In the rows, zero is written as 128.
Each run below is a few steps of one of 7 hidden systems, one row a step.
E, run 1:
[[ 83 154 111 131 127 137 134 104 173 107 105 148 127 126 135 127 110 124
  107 101 122 115]
 [ 88 145 116 101 140 147 136 150 114 134 109 138 128 138  88 144 108 128
  123 147 159 144]
 [167 110 103 131 139 134 116 115 112 133 107 141 138 135 101 117 131 153
  128 180 144 120]
 [128 129 120  96 118 117 114 107 128 116 129 126 137 119 154 121 152 129
  118 157  86  92]
 [111 129 161  98 136 125 151 160 122 135 174 118 118 117 129 123 130 117
  124 147 112 134]
 [168 124 158 150 130 122 135 143 124 113 146 102 107 124 109 100 138 140
  155 125 147 137]
 [138 127 128 148  88 136 120 112 143 129 109 121  97 127 161 133 147 117
  151 101 123 124]
 [100 119 113 133 137 125 130 143 123 155 138 147 120 133 139 153 123 109
  139  91  99 154]
 [146 118 126 149 134 117 125 138 120 119 129 125 176 143 103 139 109 126
  121 110 143 155]
 [130 123 123 145 115 133 121 102 162 120 116 142 151 118 143 115  95 138
  103 129 145 108]
 [ 84 163 116 100 149 138 133 122 123 117 118 132 115 111 122 123 112 141
  120 120 130 107]]
X, run 2 (11 x 22):
[[108 147 145 109 121 135 134 176 148 128 137 135 101 103  98 146 114 124
  126 106 151 139]
 [176 145 108 158 113 133 105 118 134 121  97 125 132 127 111 134 104 123
  148 126 164 133]
 [147 110 112 133 119 133 136  74 109 153 127 146 122 130 168 142 147 113
  117 138 109 110]
 [115 130 119 103 170 129 148 151 128 138 159 135 126 153 116 146 139 119
  100 125 103 139]
 [132 137 133 144 132 127 136 144 154  96 121 110 167 147 107 110 112 147
  114 143 150 143]
 [109  92 133 132 106 138 119 103 130 137 106 135 114 122 152  92 119 154
  138 134 137 106]
 [106 137 123  95 129 132 109 147  91 134 120 119  98 125 133 150 143 123
  144 104 113 116]
 [153 149 126 144 119 112 130 150 111 129 136 111 165 119 118 143 128 113
  150 155 127 168]
 [145 117 139 158 149 112 139  91 141 126 153 136 139 111 138  93 118 131
  131 128 111 116]
 [103 141 146 107 123 138 150 127 152 110 139 134 101 111 135 133 149 136
   98  97 128 117]
 [136 137 119 128 113 141 126 160 148 135 108 137 106 136  93 136 115 124
  141 146 158 155]]
N, run 3 (11 x 22):
[[149 197 112 156  76 151 127 206 165 132 103 120 113  71 108 171 144 152
  139  96 177 182]
 [141 182  66 175 152 130 159  36 118 159 105 186 132  79 126 162 109  94
  124 129 144 145]
 [122  61 138  98 149 118 158  82 104 113 141 173 164 150  89 168 169 124
   28 102 138 113]
 [176 125 127 107 143 139 119 192 219 106 142 131 140 192  85 120 111 136
   75 190 137 122]
 [130 157 109 109 165 141  91  93 130 131 109 116 112 164 140  79  31 106
  162 178 133  61]
 [ 89  60 162  73 103 154 108 154  38 176 133 106 111 145 191 126 123 141
  134 122 130  87]
 [165 154 125 137 128 129 126 230 110 162 171  88 139 109 168 130 178 166
  165 140  83 181]
 [139 198 123 197 135 101 165  54 117  88 129  86 164  91 172  94 155 122
  168 126 104 158]
 [ 72  77 175 146 112 122 197  64 144  97 129 144  83 124 108 106 191 131
  111  73 144 149]
 [121 136 109 113 110 124 110 182 193  85  85 145  84 158  23 160 155 124
  136 111 137 164]
 [149 124  89 140  87 109  67  91 152 138  68 174 152 115  86 145  44  72
  162 175 152 115]]
B, run 4:
[[116 143 119 132 167 133 160 179 122 131 153 134 174 112  97 142 137 170
   84 116 145 169]
 [150 158 106 166 130 139 144  94 164  96  96 118 160 133 130  84 137 170
  121 183 144 130]
 [ 76  95 117  91 142 132 132  72 122 126  99 160  92 143 116  99 135 131
  123 166 110  89]
 [124 117 122  71 121 101  91 186 105 128 134 134 132 117  82 152 148 122
  148 168  91 136]
 [193 125 146 148 102 108  95 146 138 138 153 102 143 117 168 103 105 113
  165 160 107 116]
 [127 140 165 116 135 128 131  92 111 115 157 106  76 115 169 117 123 101
  134  62 123  82]
 [103 154 150 121 107 161 165 186 114 141 140 114  89 119 134 167 162 131
  119  92 162 168]
 [175 132 102 201 149 146 157 118 144 153 119 138 128 141 111 123 119 139
  143 132 170 182]
 [112 105 103 147 129 112 134  51 147  90  85 150 144 165 105 137 147 106
  108 106 118 126]
 [ 63  70 128  92 114 112 116 167 167 136 126 170 160 138 101 136 109 132
   95 140 103 133]
 [147 152 125 116 153 102  77 168 126 109 131 111 180 106 101  97  56 144
  153 146 125 105]]
N, run 5:
[[100 146  97 120  85 112 121 117 165  97  77 149 136 164  90 193 154  66
  123 121 106 171]
 [150  63 144 154 126  89 111 117 159 148 147 181 155 112  61 122  53  85
  136 143 153 140]
 [138 115 115  91 139 131  52 148 150 112 121 145 155 103 129 127  84 167
   84  68 124  40]
 [ 89 173 130  96 100 176 150 177 150 173 146 119 150 118 214 156  76 115
   86 166 138 124]
 [133 168 130 137 226 143 177 139  33 159 180 109 131 107 124 105 112 157
  138 128 156 149]
 [162 131 112 147 109 158 156  88  83  91  83  87 144 160 156 116 228 196
   97 146 158 128]
 [124 106 117 142 142 121 176  94 196 141 138 156  57 180 112  97 194 104
  148 199  68 168]
 [115 103 141  93 135  66  70 100 104  43  99 107 134 175  34 119 116  73
  187 122  95 110]
 [147  42 182 132   7 119  62 163 183 147 107 134 117 104 151 115  74 117
  158 133 156 102]
 [117 181 102 109 165 119  74 199 142 184 176 152  97  45 166 149  69 118
  169  45  69  99]
 [ 98 200 142 144  87 141 165 128  48 125 127  77 237  79 205 193 111 111
   85  81 174 164]]
X, run 6:
[[179  83 116 117 156 130 118 122 116 142 159 117 151 196 168 120 145 127
   93 147  86 101]
 [ 79 116 161 105 137 136 148 165 157 114 160  94 152 192 163 110 117 126
   99 129  97 132]
 [ 75  99 165 154 111 140 135 164 134 121 115 101 137 144 126  92  83 151
  158  99 166 156]
 [110 121 117 161  89 128 101 112 101 124  84 113 111 106 153 119 142 153
  187  70 133 136]
 [113 151 105 138 109 110 137 109 100 148 125 138 109  92 136 158 175  98
  176 125  80 166]
 [143 152 125 144 169  84 151 105 128 112 165 152 149  92  70 137 140 101
  132 138 107 159]
 [141 131 138 127 129 110 137 106 184  94 139 160 150  79  95 112 136 154
   75 136 137 103]
 [115 132 123  86 113 157 109 137 172 140 105 162  76 115 118 125  96 137
  106 149 148  76]
 [152 141 113  87 121 151  95 141  84 139  98 117 122 155 115 167  95 103
  119 133 173 101]
 [179 105 111 142 130 138 120 138  81 167 145 112 169 154 178 141 124 129
  119 151 127 133]
 [123 135 132 142 178 131 154 125 133 131 173 102 133 168 182  92 127 129
  119 120  83 126]]
R, run 7 (11 x 22):
[[123  90 168 130 179 140 119 145 101 162 169  94 120 163 173  46  47 144
  167 145 127  92]
 [ 77 135 174  79  84 131 131 155  88  88 140  75 117  97 180 138 205 157
  117  61  96 109]
 [110 167  91 191 144 161 174 172 178 194 140 157  60  95 148 118 151 163
  165 111 124 199]
 [172 110 151 180 156  65 134  56 108  58 133  99 115 145  56  83 176 105
  199 118 107 156]
 [103  69 132 134  19 110 131 104 208 118  88 193 167  87 110 173 163 115
   70 144 130 152]
 [147 133  89 111 208 116  69 156 171 139 133 181 110 152  33 132  11  92
  135 109 133 101]
 [144 174 146  93  66 118  81 112  28  75  84  62 229  88 147 161  92 110
  127 144 181  97]
 [118  71 105 129 159 201 148 136 101 252 149 184  97 107 221 119  94 199
   72 114 160  81]
 [167 220 119 100 237 118 152 108  60  62 184  57 104 171 140 133 207 121
  119  75  63 105]
 [104 158 152 190  42 169 247 114 185 143 118 111 138 121 195 120 198 138
  103 231 163 226]
 [136  16 147 120 199 115 116 132 203 109 146 156  15 234  22  40 133 134
  169 145  98 109]]
S, run 8, 11 rows:
[[122 142 159 115 105 132 148 112 108 142 152 118 108  89 177 117 140 116
  134 150 121 113]
 [145 150 130 111 150 140 145 138 124 140 159 138  70 116 123 148 153 116
  114  98 131 119]
 [168 162 119 152  95 129 133 131 128 122 118 123 142 122 133 175 147 105
  119 110 145 159]
 [133  97 122 175 114 125 134  96 174 145 116 158 110 146 127 122 107  99
  133 118 132 139]
 [102 111 112 115 130 119  95 130 147  96 100 136 148 168 106 143 110 122
  111  86 113 110]
 [105 108 125 128 108 127 105 164 135 146 115 136 178 104 132 117  76 151
  136 157 141 133]
 [120 131 125 125 186 141 124 120 100 132 137 111 119 142 143  76  93 160
  150 131 126  96]
 [ 95 153 122  92 119 149 157 129  79 125 123 109 144 119 163 139 174 153
  103 151 123 125]
 [156 131 128 146 160 133 176 137 137 156 163 147  92 114 101 119 165 138
  125 173 130 165]
 [171 142 144 140 121 105 139  88 122  68 128 101 130 159 103 144 177  92
  125 110 130 138]
 [114  77 154 124  50 113 120 124 179 137 117 164 114 103 124 143 139  97
  131 142 120 135]]
F, run 9:
[[134 155 109 115 107 153 126 119 151 120 100 125 135 128 157 126 128 144
  101 165 136  98]
 [ 98 129 103  95 163 149 133 135 109 152 127 139 117 158 129 121 117 137
  122 164 117 120]
 [137 123 136 114 135 115 132 142 101  97 133  99 157 151 103 125 163 140
  130 157 116 146]
 [141 100 151 146 128 125 140 143 159 140 155 123 125 126 153  83 132 144
  139 154 114 133]
 [102 133 143 123 142 119 121 140 112 119 138 113  89 119 124 112 132 126
  170  87 106 124]
 [116 117 142 145  73 119 135 135 110 134 118 127 136 100 137 153 152 117
  146 113 135 166]
 [166 113 102 173 151 132 121 112 137 158 129 156 121 130 128 127 108 126
  141 100 130 135]
 [124 148 123 114 120 108 120  83 127  96 127 135 140 111 134 151 128  96
  105  94 105 101]
 [114 113 138 119 120 142 145 141 150 146 136 157 135 120 108 143  91 120
   92 146 167 134]
 [151 165 104 122 152 143  98 132 129  94  95 111 118 148 101 118 114 149
  135 127 150 104]
 [108 136 128 102  91 140 137 119 124 137 118 124 150 116 177 127 138 132
  113 186 113 115]]
R, run 10, 11 rows:
[[146 105 173 140 119 124 145 103 101 125 146 108  97 124 112 103 113 109
  150 132 168 126]
 [149 104 130 113  92 137 110 144 137 118 115 135 111 134 131 160 173 138
   97  91 133 112]
 [137 164  87 158 146 137 125 122 156 145 116 138 119 155 142 144 100  95
  142 118 115 145]
 [119 100 151 135 124 114 139 101  83 114 130 106 166 151 118 122 112 106
  135 130 146 144]
 [112  93 122 114 119 142 120 155 148 135 120 146 151 130 138 134 137 173
   85 114 128 118]
 [109 185  95 124 170 131 117 132 143 117 124 124 121 131 127 112 103 134
  148 121 105 116]
 [104 131 151 126 109 124 155 108  79 126 124 114 138  98 132 121 143 134
  147 162 149 148]
 [152  85 126 122 139 133 127 143 143 151 147 155 106 122 116 118 160 161
  113 132 115 119]
 [149 184 118 125 128 107 116 121 162  96 134 116 127 125 126 139 131  95
  137 133  94 120]
 [115 111 161 141  97 135 154 120 127 148 135 133 120 119 129 127  93  98
  137 154 170 146]
 [156  87 135 106 139 124  96 155 112 118 129 125 113 148 104 128 131 146
  122  86 132 100]]
B, run 11 (11 x 22):
[[120 129 158 107 102 117  98 180 149 121 139 118 127 115 111 134  78 104
  144 112 133 124]
 [151 140 144 142 109 141 107 138  96 131 123  99 144 111 155 125  75 127
  139 101 176 112]
 [132 150 110 131 127 155 142 103  90 147 118 129 121 111 173 161 141 141
   98  79 152 110]
 [122 159 100 140 152 148 185 128 132 152 145 148 137 129 138 157 160 134
   82 137 130 168]
 [140 118 121 158 163 115 169 103 151 104 136 134 150 162  91 104 150 137
  107 172 126 163]
 [104  84 130 115 122 115 108 111 166  82 100 135 122 166  89  92 144 146
  129 159 110 110]
 [ 96 108 122  82 110 119  70 171 139 132 105 136 115 131 110 115  90 123
  169 156 100 101]
 [146 137 137 110 112 105  75 149  76 145 136 101 148  94 157 133  86 109
  180 121 113 108]
 [156 146 153 135 115 131 134 123  87 148 166 106 126  77 208 140 147 129
  125  70 126 110]
 [132 184 139 152 150 157 202 124 140 143 169 126  87  98 152 144 165 131
   96  89 151 154]
 [128 145 127 167 140 145 201 101 149 113 116 137 106 158  77 128 164 127
  112 152 182 193]]
S, run 12, 11 rows:
[[137 122 102 142 142 108 144 110 144 133 131 139 168 145 133 122 150 120
  123 200  80 155]
 [112  86 182 105 141  96 148 112 121  99 172 126 140 143  97 109 127 100
  112 134 111 122]
 [137 111 180  95  86 126 105 178 138  97 138 102 117 104 119 117 142 150
  123 122 144 108]
 [147 171 125 122 112 146 104 155 134 147 122 111  75 113 146 117 105 113
  182 158 129 115]
 [116 148 111 129 141 133 130 104  59 156 130 124 111 123 157 160 132  93
  157  92 114 134]
 [135 115 111 161 134 127 154 135 137 159 148 157 150 106 154 154 159 151
   95  83 117 158]
 [147 165 121 161 151 123 153 112 200  92 137 132 140 142 113 117 113 121
   95 116 135 141]
 [ 94 119 145 121  88 133 135  92 139  93  82 133 126 139  90 130 103 108
  118 134 180 123]
 [131  77 108 113 117 130  77 143 121 142  89 156 114 131  91 112 122 163
  151 145 135 109]
 [142 138  97 110 140 108  83 137 100 131 123 108 174 135 154 121 115 132
  156 164  76 109]
 [ 96 114 162 113 148 128 166 122  95 165 181 126 147 108 182 114 107 120
  111 146 109 124]]
F, run 13 (11 x 22):
[[130 108 149 102 122 140 104 157 148 110 127 124 125 134 109 116  92 151
  100 111 163  86]
 [119 174 114 107 107 144 101 180 136 122 105 102 136 115 148 130 111 148
  137 143 132 120]
 [110 155 103 139 151 145 146 132  82 161 127 119 155 122 162 120 118 147
  144 160 129 152]
 [135 133 113 139 170 120 166 105 106 118 149 127 142 124 122 121 182 158
  107 126 109 149]
 [126 123 151 140 122 113 167 106 188 108 152 142 104 130 110 108 159 108
  119 145 107 148]
 [105  95 157 126 113 124 122 106 145 113 108 132  72 155  95 104 110 104
  162 119 145 121]
 [135  83 132 109  63 127  76 141 108 129  88 124 122 127 133 148 137 130
  152 108 135 106]
 [167 114 102 127 127 126  82 170 117 178 143 142 159 112 160 154  92 122
  135 124 107 122]
 [144 174 125 132 175 110 130 128  91 121 167 110 181 102 139 137  90 113
  116 105 121 124]
 [116 166 154 143 143 143 197 117 142 117 158 124 147  82 136 123 133 149
   75 124 168 144]
 [107 172 103 147 148 165 172 110 174 113 100 139  63 148 107 111 153 147
  122 129 147 140]]
E, run 14, 11 rows:
[[195 120 155 118 122  97 107 101  74 155 187 121 148 121 178 160  95  52
  132 118 107  97]
 [163 117 168 131 174 122 155 128 138 108 203 127 125 115 148 133 140 138
   59  30 127  98]
 [144 215 131 158 125 168 158 174 202  95 125  87 101 157 142 132 120 129
  111  94 165 155]
 [ 99 129  96 169 146 172 156  78 138 153  80 139  75 204 134 111  97 101
  158 130 158 146]
 [ 79  64  77 120 130 133 116 111 103 127  65 161 144 180  91 150 184 162
  113 111 109 145]
 [113  98  98 119  98 107  97 181 170 146 115 152 215 124 125 141 109 140
  115 202  85 152]
 [107 116 164 110 153  86 103 106 111 104 156 117 176  90 117  60  52 125
  153 170 114  82]
 [119 144 189  82  95 148 135 134  74 101 136  97 109  54 139 117 148 175
  104 116 191  77]
 [178 204 105 147 141 160 159 154 120 181 151 131  53  68 162 134 168 152
  150 147 134 140]
 [169 167 113 157 150 107 162  65  88 112 138 105  99 172 137 162 187  55
  167 117  93 169]
 [133  42 152 147  92 109 163 106 184 129 146 171 131 178 110 168 169  81
   72  94 119 165]]

Which system made each run below?
run 15:
[[125 127 136 175 137 110 140 114 185 107 134 126 143 169 120 114  92  89
  142 106 122 163]
 [ 83  88 135 149 101 125 145  84 144 116 103 155 142 117 133 133 137 140
   99  74 146 131]]

X
run 16, 2 rows:
[[145 119 146 104 149 120 126 196 160 159 196 130 102  77 150  89 159 171
  136 164  67 116]
 [109 190 164 132 150 107 152 152  90 118 167  80  88 108 114 118 129  82
  209 119 117 179]]

F
run 17, 2 rows:
[[ 99 183 153 156 127 138 175 145 132  72 130  72 108 132 140 130 181 149
  125  39 149 164]
 [130 104 121 192  78 132 156 120 173 146  94 150  83 123  95 109 166 136
  187 168 145 205]]

X
run 18 (2 x 22):
[[139 142 135 156 155 120 140 121  96 159 165 119 134 142 154 126  80  76
  160 126 119 155]
 [140  95 151 155 132 120 148  95 112  94 128 122 146 135 118 129 152 145
   91  63 160 130]]

E
run 19, 2 rows:
[[176  62 122 178 130 147 112 179 160 183 134 138 134 129 148  73 105 205
  145 163 149 133]
 [129 209  85 126 155 110 100  51 132  73  87 128  95 115 112 131 124  96
  161  92  99  82]]

B
run 20 (2 x 22):
[[ 93 109 152 107 125 152 171 151 161 155 156 147  78 141 130 121 132 124
  106 146 137 138]
 [161 150 132 115 125 119  99 176 131  87 122  85 104 158  88 124 151 125
  165 131 120 136]]

R
run 21, 2 rows:
[[163 142 109 102 119 111  49 113 132  89 106 100 143 154 160 135 110 106
  133 100  86  58]
 [ 71 142 160  87 115 150 135 170 104 165 168 100 126 129 217 142  97 106
  117 107 103 117]]

B
run 22 (2 x 22):
[[123 171 111 139 155  95 160 135 165 131 157 159 165 106  73 139 107  84
  135 198 105 187]
 [144 107 142 138 169 112 133  68 145  93 135 154 158  93  86  86  87 162
   78 114 168  74]]

X
run 23, 2 rows:
[[138 149 146 133 113 136 141 137 111  98 129  99 135  95 135 115 163 170
  118 123 153 126]
 [129 141 112 136 130 161 157 109 147 154 118 153  78 116 138 115 141 147
  128 155 144 125]]

B
run 24:
[[135 133 144 117 140 152 146 130 167 127 156 130  95 137 165 120 135 137
   79  96 128  94]
 [130 178 118 111 114 153 139 157 142 121 110 117 115 148 107 162 119 112
  112 139 171 148]]

S
run 25:
[[120  95 154 135  97 111 140 115 140 121 147 135 169 105 157 141 141 124
   92 105 116 129]
 [120 137 117 143 157 133 123 155 177 136 134 158 108 121 100 120  82 133
  125  94 139 134]]

F
run 26, 2 rows:
[[ 76  98 106  92 127 144 131 108 117 140 108 147 126 153 152 136 169 142
   97 136  89 107]
 [142 134 122 116 158 117 138 184 133 141 166 140 154 123  85 135 128 135
  112 170 116 164]]

S
run 27, 2 rows:
[[112 121 103 156 157 131 134 135 108 133 113 100 116 172 142  86 157 150
  191 157  93 163]
 [ 64 123 142 125 129  94 162 114 110 108 144 121 150 113 128 122 181 119
  144 131  72 168]]

S
run 28 (2 x 22):
[[126 113 145 138 125 149 153 113 158 152 150 136  90 128 175  97 123 134
  118 130 126 109]
 [ 95 143 121 106 138 132 122 144 110 117 119 118  93 158 108 154 142 108
  139  84 116 135]]

F
run 29:
[[187 129  92 113 159 116  61 194 130 153 130 141 150 142  74 147  65 119
  152 157 124 125]
 [146 137 145 125  89 113  90  98  80 121 124  89 196  96 205 120  75 116
  136 135 129  75]]

R
run 30, 2 rows:
[[130 126 108  65 164 129 113 165  93 150 153 159 163 113 109 172 113 137
   67 127 124  99]
 [183 182 123 125 133 137 136 148 126 108 144  82 179 133 166 121 138 145
  102 188 122 126]]

B
run 31:
[[100 138 107 128 147 121 131  46 136 134 113 159 143 141 149 126  52  72
  115 139 122  94]
 [ 98 116 130 107 154 158 163 141  75 159 147 148 149 109 138 162 131 163
   59  89 164 129]]

X
run 32 (2 x 22):
[[ 65 105 110  87 124 145 142 125 128 156 111 179  85 146  99 175 133  92
  109 124 124 134]
 [146 127  87 123 154 117  93 156 103 115 105 135 196 146  67 160 106 140
  112 128 143 148]]

X
